Rotation paths and how fast each direction turns (deg/step):
Each turn is a multiple of 5 degrees from 10 to 175, or 0.
Each row of a path follows its step; steps can be skipped.
Rotation 1:
step 1: [ 0.02,  0.07,  0.02, -0.02,  0.05, -0.04,  0.38, -0.24,  0.08, -0.07,
  0.20,  0.40, -0.14,  0.48, -0.17,  0.00, -0.07, -0.09, -0.26, -0.06,
  0.23,  0.17,  0.07,  0.11,  0.12, -0.20,  0.02, -0.24,  0.49,  0.27,
  0.01,  0.03, -0.17,  0.26, -0.05, -0.27,  0.03,  0.01,  0.29, -0.12,
  0.25, -0.13, -0.53, -0.20, -0.34, -0.32, -0.35,  0.15,  0.37, -0.38,
 -0.09]
step 5: [ 0.02,  0.17,  0.02,  0.37,  0.14, -0.46,  0.33, -0.40, -0.22, -0.16,
  0.03,  0.38,  0.15,  0.10,  0.12, -0.56, -0.12,  0.18, -0.33,  0.05,
 -0.29, -0.01, -0.04,  0.02,  0.08,  0.12,  0.06, -0.04,  0.15,  0.21,
  0.24, -0.07, -0.16,  0.01,  0.24, -0.04,  0.21, -0.24, -0.31, -0.07,
  0.40,  0.31, -0.03,  0.03, -0.49,  0.19, -0.25, -0.07,  0.28, -0.15,
 -0.03]
step 15: [-0.17, -0.04,  0.09,  0.06, -0.05,  0.13,  0.01,  0.08, -0.31, -0.54,
 -0.13,  0.35, -0.40, -0.34, -0.13, -0.23,  0.30, -0.26,  0.09, -0.38,
  0.20,  0.28, -0.01,  0.34,  0.27, -0.32,  0.17, -0.05, -0.10,  0.01,
 -0.19, -0.25,  0.12,  0.27,  0.40,  0.09,  0.38, -0.02,  0.17,  0.14,
 -0.29, -0.12,  0.03, -0.20, -0.03,  0.39, -0.16,  0.22, -0.04, -0.14,
  0.11]
step 21: [-0.11,  0.12,  0.13, -0.24,  0.00, -0.19, -0.12, -0.22, -0.20, -0.71,
  0.41,  0.01,  0.22, -0.38, -0.11, -0.31, -0.36,  0.01, -0.21, -0.22,
 -0.09, -0.07, -0.34, -0.17, -0.08,  0.22,  0.32, -0.07,  0.07,  0.27,
  0.19,  0.03, -0.22,  0.05,  0.08,  0.56,  0.06,  0.04, -0.03, -0.16,
  0.13,  0.14,  0.09, -0.19, -0.37,  0.18,  0.18,  0.13, -0.07, -0.24,
 -0.02]
step 23: [-0.16,  0.19,  0.01,  0.14,  0.25,  0.13, -0.15,  0.00, -0.17, -0.16,
  0.32,  0.20, -0.25, -0.33, -0.03, -0.46,  0.03,  0.23, -0.03, -0.67,
  0.08, -0.08, -0.01,  0.10, -0.09, -0.20, -0.09, -0.26,  0.08, -0.13,
  0.02, -0.06,  0.06, -0.12,  0.00,  0.07,  0.16,  0.14,  0.39,  0.04,
 -0.32, -0.10,  0.15,  0.16, -0.11,  0.33, -0.56,  0.26,  0.41, -0.28,
  0.26]
step 24: [-0.08,  0.17,  0.22, -0.36, -0.09,  0.20, -0.30, -0.35, -0.07, -0.39,
 -0.04,  0.11, -0.17, -0.45, -0.06, -0.02,  0.32, -0.04, -0.01, -0.46,
  0.28,  0.04, -0.31,  0.16,  0.14, -0.20, -0.49, -0.03, -0.13,  0.33,
 -0.04, -0.09,  0.17,  0.17, -0.15, -0.08, -0.20, -0.33,  0.31,  0.09,
  0.11,  0.37,  0.08,  0.04, -0.24,  0.19, -0.10,  0.30,  0.13, -0.06,
 -0.23]
step 25: [-0.33,  0.01,  0.33, -0.11,  0.38, -0.07, -0.18, -0.31,  0.63, -0.11,
  0.46, -0.06, -0.06, -0.21, -0.17, -0.11,  0.08,  0.02,  0.07, -0.06,
  0.30, -0.14, -0.20, -0.01,  0.43,  0.17,  0.12,  0.30,  0.01,  0.32,
  0.01, -0.19,  0.05, -0.06, -0.36,  0.39, -0.12, -0.08,  0.40, -0.10,
  0.09,  0.09, -0.17,  0.12, -0.13,  0.10, -0.04, -0.10,  0.15, -0.44,
 -0.06]
step 28: [-0.20,  0.17,  0.47, -0.10, -0.03,  0.11,  0.01, -0.25, -0.40,  0.07,
  0.06,  0.06,  0.25,  0.08, -0.28, -0.18,  0.07, -0.07,  0.19, -0.11,
  0.21, -0.01, -0.16,  0.43,  0.03,  0.14,  0.07, -0.12,  0.32,  0.22,
  0.15,  0.15,  0.05,  0.14, -0.11, -0.14,  0.22,  0.26,  0.79, -0.08,
 -0.02, -0.04,  0.32,  0.14, -0.27, -0.08, -0.29,  0.35,  0.25, -0.19,
 -0.28]
[ 0.03, -0.03,  0.02,  0.08, -0.01,  0.01, -0.03,  0.01,  0.05, -0.11,
  0.02,  0.04, -0.04,  0.04,  0.07, -0.04,  0.05,  0.06, -0.03,  0.00,
 -0.06, -0.06, -0.01, -0.05, -0.04, -0.03, -0.06,  0.04,  0.05,  0.10,
 -0.10,  0.04,  0.12, -0.04,  0.12, -0.07,  0.01, -0.05,  0.01, -0.07,
 -0.08,  0.05,  0.02,  0.13,  0.05,  0.15,  0.05, -0.06, -0.04, -0.09,
 -0.03] -> 40
[ 0.12, -0.08,  0.06, -0.06,  0.00,  0.02,  0.08, -0.02,  0.02,  0.06,
  0.05, -0.05, -0.07,  0.04, -0.02,  0.01, -0.04, -0.13, -0.03, -0.03,
  0.02,  0.01,  0.06,  0.08, -0.01, -0.04, -0.07,  0.00,  0.07,  0.00,
 -0.10, -0.06,  0.04, -0.08, -0.02,  0.17, -0.03, -0.14, -0.02, -0.08,
  0.02,  0.00, -0.10,  0.03,  0.00, -0.02,  0.07,  0.05,  0.02, -0.02,
  0.04] -> 60
[-0.03, -0.02,  0.04,  0.05, -0.10, -0.10,  0.02,  0.04,  0.02, -0.02,
 -0.02,  0.08,  0.01,  0.05,  0.07,  0.00, -0.06, -0.02,  0.05,  0.07,
 -0.03,  0.00,  0.05,  0.14,  0.09, -0.09,  0.06, -0.09, -0.02,  0.03,
  0.06,  0.00, -0.06,  0.03,  0.05, -0.09,  0.00,  0.00, -0.09, -0.03,
  0.06,  0.03, -0.14,  0.12,  0.03, -0.02,  0.02, -0.04,  0.01,  0.10,
  0.10] -> 10
[ 0.03,  0.02, -0.01,  0.08, -0.01, -0.01, -0.02, -0.06, -0.08,  0.11,
 -0.06,  0.07, -0.04,  0.03,  0.00, -0.05, -0.05, -0.02,  0.00,  0.01,
 -0.03,  0.02,  0.13,  0.02, -0.12,  0.00,  0.02,  0.13,  0.03, -0.05,
  0.02,  0.05, -0.05,  0.05, -0.01, -0.07, -0.11, -0.06,  0.02,  0.04,
 -0.11,  0.06, -0.03,  0.04, -0.09,  0.09, -0.08,  0.14,  0.08,  0.00,
  0.02] -> 80
[-0.03, -0.02,  0.01, -0.07, -0.02,  0.01, -0.18, -0.07,  0.10, -0.11,
  0.01,  0.02, -0.02, -0.14, -0.08,  0.03, -0.05, -0.07,  0.04, -0.03,
 -0.06,  0.02,  0.08, -0.01,  0.02, -0.03,  0.02,  0.01, -0.01, -0.03,
  0.02,  0.07,  0.00, -0.02,  0.00,  0.07,  0.04,  0.05,  0.02, -0.11,
 -0.04,  0.06,  0.11,  0.06,  0.07, -0.02, -0.01,  0.10,  0.07,  0.04,
  0.08] -> 10
[-0.03, -0.06, -0.01, -0.09,  0.09,  0.11, -0.05,  0.01, -0.11, -0.02,
  0.00, -0.02,  0.02,  0.00,  0.05, -0.02, -0.05, -0.08,  0.01, -0.02,
 -0.07,  0.09, -0.03,  0.12, -0.06, -0.01, -0.03, -0.03, -0.11,  0.05,
 -0.02,  0.00,  0.11,  0.00,  0.00, -0.02,  0.03, -0.01,  0.05,  0.09,
  0.02,  0.01,  0.01,  0.16,  0.00, -0.05, -0.14, -0.01, -0.04,  0.07,
 -0.10] -> 90
[ 0.02, -0.03, -0.01, -0.06,  0.02,  0.01,  0.00,  0.00,  0.04,  0.07,
  0.02,  0.05,  0.05, -0.11, -0.02,  0.10,  0.04, -0.12, -0.04,  0.02,
 -0.03, -0.10, -0.09,  0.07, -0.10,  0.10,  0.10,  0.01, -0.07,  0.05,
  0.09,  0.04, -0.01,  0.13, -0.09,  0.00,  0.00, -0.03,  0.00, -0.03,
 -0.02,  0.05, -0.06,  0.03,  0.00,  0.10,  0.10, -0.07, -0.03, -0.09,
  0.03] -> 85
[ 0.06, -0.05,  0.11,  0.05,  0.08,  0.01,  0.01, -0.08, -0.02, -0.04,
 -0.08, -0.05,  0.04, -0.05,  0.17,  0.00, -0.01, -0.02, -0.13,  0.03,
  0.00,  0.07, -0.04, -0.04, -0.01, -0.01, -0.01,  0.07,  0.01,  0.07,
  0.03, -0.02, -0.05,  0.10,  0.04, -0.03,  0.13, -0.04,  0.08, -0.01,
 -0.01, -0.07, -0.01, -0.06,  0.06, -0.08, -0.01,  0.00,  0.09,  0.01,
  0.12] -> 175
Rotation 2:
step 1: [ 0.40, -0.23, -0.51, -0.41, -0.01,  0.00, -0.02, -0.02, -0.10, -0.19,
 -0.07,  0.23,  0.03, -0.36,  0.27, -0.19, -0.27, -0.11, -0.20, -0.02,
  0.03, -0.23, -0.07,  0.02, -0.12, -0.15, -0.10, -0.39,  0.03,  0.36,
  0.03, -0.05,  0.40, -0.14,  0.24,  0.00,  0.06, -0.22,  0.05, -0.57,
 -0.42,  0.09, -0.06, -0.14,  0.01,  0.05,  0.03, -0.20,  0.07,  0.05,
  0.16]
step 7: [ 0.34,  0.10, -0.30,  0.10, -0.02,  0.17,  0.14, -0.34, -0.13, -0.47,
 -0.01, -0.01, -0.05, -0.07,  0.39, -0.02, -0.05,  0.17,  0.05, -0.31,
  0.08, -0.09, -0.07,  0.10,  0.01, -0.28,  0.14,  0.06,  0.19,  0.08,
  0.19,  0.44,  0.26,  0.29,  0.20,  0.16, -0.29, -0.24,  0.00,  0.15,
  0.14,  0.12, -0.49, -0.02,  0.32,  0.21, -0.05,  0.35, -0.18, -0.34,
  0.02]
step 14: [ 0.14,  0.27,  0.12, -0.06,  0.34,  0.34, -0.41,  0.05,  0.05,  0.10,
  0.12, -0.34, -0.05, -0.15, -0.04, -0.25,  0.04, -0.31,  0.20,  0.18,
  0.09, -0.01,  0.42,  0.16,  0.18, -0.09, -0.05, -0.01, -0.01, -0.12,
 -0.65, -0.01, -0.09,  0.27,  0.15, -0.23, -0.09,  0.18, -0.41, -0.20,
  0.00,  0.09, -0.11,  0.31,  0.23, -0.07,  0.05, -0.32, -0.28,  0.14,
  0.11]
step 16: [ 0.00, -0.32,  0.07, -0.57, -0.25, -0.02,  0.20,  0.09,  0.01, -0.13,
  0.27, -0.14, -0.28, -0.17,  0.13,  0.32,  0.11, -0.07, -0.27,  0.07,
  0.17, -0.10, -0.12,  0.04,  0.07,  0.37,  0.12, -0.09, -0.16, -0.10,
  0.35,  0.12,  0.07, -0.47,  0.23, -0.18,  0.16,  0.04, -0.33, -0.19,
  0.04,  0.39,  0.14, -0.23,  0.08, -0.25, -0.06, -0.33,  0.33,  0.16,
 -0.17]
step 21: [ 0.29,  0.03, -0.06,  0.27, -0.17, -0.15, -0.33,  0.19, -0.20,  0.35,
  0.25, -0.08,  0.15,  0.35,  0.18,  0.23, -0.22,  0.19,  0.07,  0.20,
  0.29, -0.14, -0.39, -0.21,  0.22,  0.09,  0.37,  0.02, -0.09,  0.02,
  0.23, -0.21,  0.11,  0.14,  0.09,  0.08,  0.33,  0.50,  0.21,  0.15,
  0.06, -0.33, -0.01,  0.31, -0.05,  0.13, -0.16, -0.06,  0.19,  0.33,
  0.04]
step 22: [ 0.47,  0.02, -0.33, -0.17,  0.06,  0.06,  0.13,  0.07, -0.06,  0.09,
 -0.02,  0.39, -0.27, -0.12, -0.06,  0.02, -0.14, -0.07, -0.22, -0.06,
  0.00,  0.14,  0.20, -0.21,  0.20, -0.35,  0.47, -0.05,  0.38, -0.36,
  0.35,  0.07,  0.33, -0.44,  0.01,  0.24, -0.07,  0.40, -0.09,  0.12,
  0.12,  0.37, -0.14, -0.01,  0.13,  0.17, -0.12, -0.08, -0.03, -0.03,
  0.01]
step 24: [ 0.49, -0.05, -0.28,  0.17, -0.36, -0.05,  0.04, -0.25,  0.09, -0.31,
 -0.01,  0.03, -0.07,  0.18, -0.11,  0.00,  0.21,  0.02,  0.00,  0.04,
  0.08, -0.13,  0.12,  0.14, -0.24,  0.46,  0.12,  0.32, -0.21,  0.33,
 -0.07,  0.09, -0.05,  0.49, -0.01,  0.36, -0.22,  0.09,  0.14, -0.03,
  0.22,  0.03, -0.27, -0.24, -0.20, -0.36,  0.03,  0.43,  0.20, -0.02,
  0.08]
step 31: [-0.11, -0.27, -0.19, -0.24,  0.22, -0.14, -0.08, -0.24,  0.26, -0.20,
  0.20, -0.28,  0.20, -0.09, -0.10,  0.35,  0.14, -0.29, -0.19, -0.12,
 -0.01,  0.05, -0.02,  0.24, -0.08, -0.13,  0.01, -0.44, -0.04, -0.06,
 -0.23,  0.03, -0.13,  0.46, -0.11, -0.54,  0.23, -0.06, -0.47, -0.04,
  0.13,  0.10,  0.06,  0.06,  0.45, -0.09,  0.08, -0.13,  0.28,  0.02,
 -0.04]
[ 0.00, -0.01,  0.02,  0.17,  0.03, -0.02, -0.11,  0.00, -0.03, -0.01,
 -0.03,  0.01, -0.13, -0.03, -0.06,  0.08,  0.05,  0.02,  0.01, -0.04,
  0.10,  0.08, -0.03, -0.05, -0.01, -0.03, -0.06, -0.11,  0.03,  0.08,
 -0.07,  0.06,  0.04, -0.04, -0.05,  0.04, -0.08,  0.02,  0.09,  0.01,
  0.08,  0.00, -0.04, -0.07,  0.09, -0.05, -0.04,  0.06,  0.05, -0.10,
 -0.06] -> 20
[ 0.05,  0.06, -0.02,  0.07,  0.00,  0.12, -0.01,  0.04,  0.07, -0.05,
 -0.04, -0.04, -0.03,  0.06,  0.00,  0.01,  0.05, -0.05, -0.02,  0.10,
  0.03,  0.06, -0.11,  0.05,  0.00, -0.06,  0.08,  0.05,  0.15, -0.02,
 -0.03, -0.08,  0.13,  0.03,  0.04, -0.04,  0.07,  0.01, -0.13,  0.04,
  0.06,  0.01,  0.04,  0.04,  0.01, -0.02, -0.07,  0.05, -0.04,  0.03,
 -0.12] -> 45
[ 0.06, -0.02, -0.04,  0.00, -0.01,  0.09, -0.03,  0.09,  0.09, -0.03,
  0.06, -0.03,  0.09, -0.02,  0.07,  0.09,  0.10, -0.04, -0.07,  0.06,
  0.03, -0.02,  0.04, -0.13, -0.04,  0.10, -0.04, -0.08, -0.07,  0.03,
  0.02, -0.06, -0.06,  0.01, -0.03, -0.08,  0.11, -0.04,  0.09,  0.04,
  0.08, -0.03, -0.05, -0.01, -0.05,  0.01, -0.11, -0.06,  0.01,  0.00,
 -0.01] -> 140
[ 0.01, -0.15,  0.01,  0.00,  0.04,  0.03,  0.00, -0.08,  0.06, -0.02,
 -0.06, -0.10, -0.03, -0.05, -0.04, -0.04,  0.06,  0.04, -0.03,  0.01,
 -0.06, -0.17, -0.08, -0.03,  0.00, -0.08,  0.01, -0.01, -0.02, -0.08,
 -0.02, -0.14, -0.03, -0.10, -0.07,  0.07, -0.02, -0.05,  0.02, -0.05,
 -0.06,  0.02,  0.04, -0.10, -0.03, -0.05, -0.02,  0.00,  0.09,  0.01,
 -0.09] -> 100
[-0.11,  0.01,  0.06, -0.01, -0.07,  0.04, -0.02, -0.04,  0.05, -0.10,
 -0.04, -0.13,  0.11,  0.00,  0.05,  0.00, -0.03,  0.06,  0.00,  0.07,
  0.00,  0.04, -0.08,  0.04,  0.10,  0.12, -0.04,  0.06, -0.06,  0.06,
  0.07,  0.05,  0.05, -0.07, -0.02,  0.15, -0.03, -0.01,  0.00,  0.01,
  0.07,  0.10, -0.05,  0.06,  0.04, -0.01, -0.03,  0.03,  0.05, -0.01,
  0.04] -> 85
[ 0.02, -0.01, -0.07,  0.04,  0.09,  0.09,  0.04, -0.06,  0.06,  0.03,
 -0.03, -0.02,  0.05, -0.02,  0.02,  0.08,  0.03, -0.01,  0.04,  0.05,
  0.03, -0.02,  0.12,  0.13,  0.07, -0.03,  0.02, -0.02,  0.09, -0.10,
 -0.09,  0.12, -0.03, -0.12, -0.08,  0.00,  0.04,  0.00,  0.04,  0.07,
 -0.04, -0.03, -0.04,  0.09, -0.03,  0.11,  0.06,  0.01,  0.07, -0.06,
  0.03] -> 90
[-0.07,  0.01,  0.02, -0.01,  0.07, -0.01,  0.04,  0.06, -0.11, -0.07,
  0.05,  0.03,  0.04,  0.04, -0.09,  0.01, -0.06,  0.10, -0.12,  0.17,
 -0.08,  0.13,  0.00,  0.00, -0.07, -0.06,  0.07, -0.03, -0.05, -0.12,
 -0.04,  0.05,  0.00, -0.04, -0.04,  0.02,  0.07,  0.01,  0.00,  0.03,
  0.02,  0.01, -0.07, -0.14, -0.01, -0.01, -0.02,  0.00,  0.03,  0.04,
  0.02] -> 110
